Where one turn sends some rows of the set: a few examples, then the rows asked:
z_98: [-34  19 -19 -41 -20 -35 -14  12 -35  -4 -12  24  35]
z_222: [ 14   8  10 -30  -1   2 -30   1  -4   3 -17  -5  10]
z_589: [ 17   1  32 -12   1 -24  -7  22 -38  -3  11  -4  10]
z_73: [ -8   4  28 -29 -13 -32  -6 -20  -3 -12  -1  38   0]
z_643: [-12  -2  20  -8 -28 -21 -28  16   9 -13 -11  32  22]
z_538: [ -6 -17  26   0 -28  -1 -12   8 -22 -16  -3  19 -11]
z_51: [-34  21 -19 -35 -25 -37 -12   4 -26  -4  -9  14  45]
z_806: [-29   3 -19 -29 -17 -29   0  -1 -59  -8  -3  26  12]
z_812: [  4  11  13 -23 -20   4 -26   1   0 -21 -21 -11   2]
z_684: [-23   0 -14 -25 -17 -26   6 -15 -57  -2   4  18  12]
z_637: [-23  21  14 -54  14 -20 -29  -7 -33 -20  13 -10  18]
z_620: [-22  -3   4  -8 -11 -37  11 -12 -57   5  -2   9  21]
z_872: [-22  -9  -6  -3   6 -27   2  -2 -52  -3  11   5   9]
z_749: [ -3   5  19 -15 -30 -36 -20 -23   5  -5   0  24  14]
z_994: [-35  12 -11 -24 -24 -41 -19  14 -23 -10  -4  11  57]
z_249: [  2  -1  17  -8 -24 -22 -28  45 -22   1   2   1  33]
z_79: [-14   3  41 -34 -11  -3 -40  16 -10 -14  -6   9  -1]
z_622: [ 10  -1   9 -20  -7 -16 -26  -9  11 -15 -14  18   9]
z_347: [-23  19  29 -19 -38 -10 -14  -9 -16 -48   6  15   8]
z_949: [-12  21  30 -36 -36 -17 -30 -12   1  -6  -4 -11   8]
z_198: [-38  21   2 -25 -18 -43 -17   7 -27  -5 -11   5  56]
z_768: [ 11   8  20   6 -22 -32  -9  33 -19 -10   4   1  35]
z_251: [-22  17 -16 -20 -19 -42 -13   4  -5 -17  -1   8  54]
z_551: [ -9   9  30 -11 -37 -14 -21 -27 -22 -30  12   6  -1]
z_486: [-36  19  -3 -53  -9 -19 -23   5 -58 -18   1  13  17]
z_712: [ 13   3   5  -7   3 -14 -35 -10  -2 -24   2  31  26]
z_438: [  5   7   3   2 -23  13 -23   2 -21 -32  -6  -5  18]
z_710: [  5  16  37 -18   3 -30 -31  28 -21 -20  17   7  31]
z_83: [-20 -11  -9 -15 -15 -29   9  -5 -58   3   0   3  14]
z_935: [-15  17  23 -38 -39 -14  -1   1   1  -4 -22  -3   5]
z_703: [-37  26   4 -53  -4 -18 -27  -5 -52 -18   9   6  21]
z_928: [-38  18  25 -37   5 -26 -23  -6 -56 -14   9  -3  23]
z_817: [  4   2   9  -1 -16  -2 -26  -9  -9 -44  -3  13   5]
z_911: [-32  11 -17 -10  -7 -39 -12  19 -16   4  -5   3  43]
z_518: [ 11 -15  21  -7  -6 -27 -23  29 -34   9  11  14  12]
z_950: [-39  20   8 -33  13 -18 -34  15 -40 -17  14 -11  24]
z_117: [  0  -1  29 -13  -6 -19 -42  35 -34 -17  20   8  24]
z_756: [ -9  -8  -8 -11 -11 -24  14 -15 -46  -9   5  -5   8]
z_654: [-33  12  16 -51   9 -25 -32  -1 -51 -14  12   1  22]

z_79 moves to z_643
z_710 moves to z_768
z_928 moves to z_198
Where do these go?
z_949 moves to z_749
z_251 moves to z_756
z_911 moves to z_872
z_654 moves to z_994
z_73 moves to z_347
z_249 moves to z_518
z_684 moves to z_703
z_486 moves to z_98
z_438 moves to z_222
z_622 moves to z_817

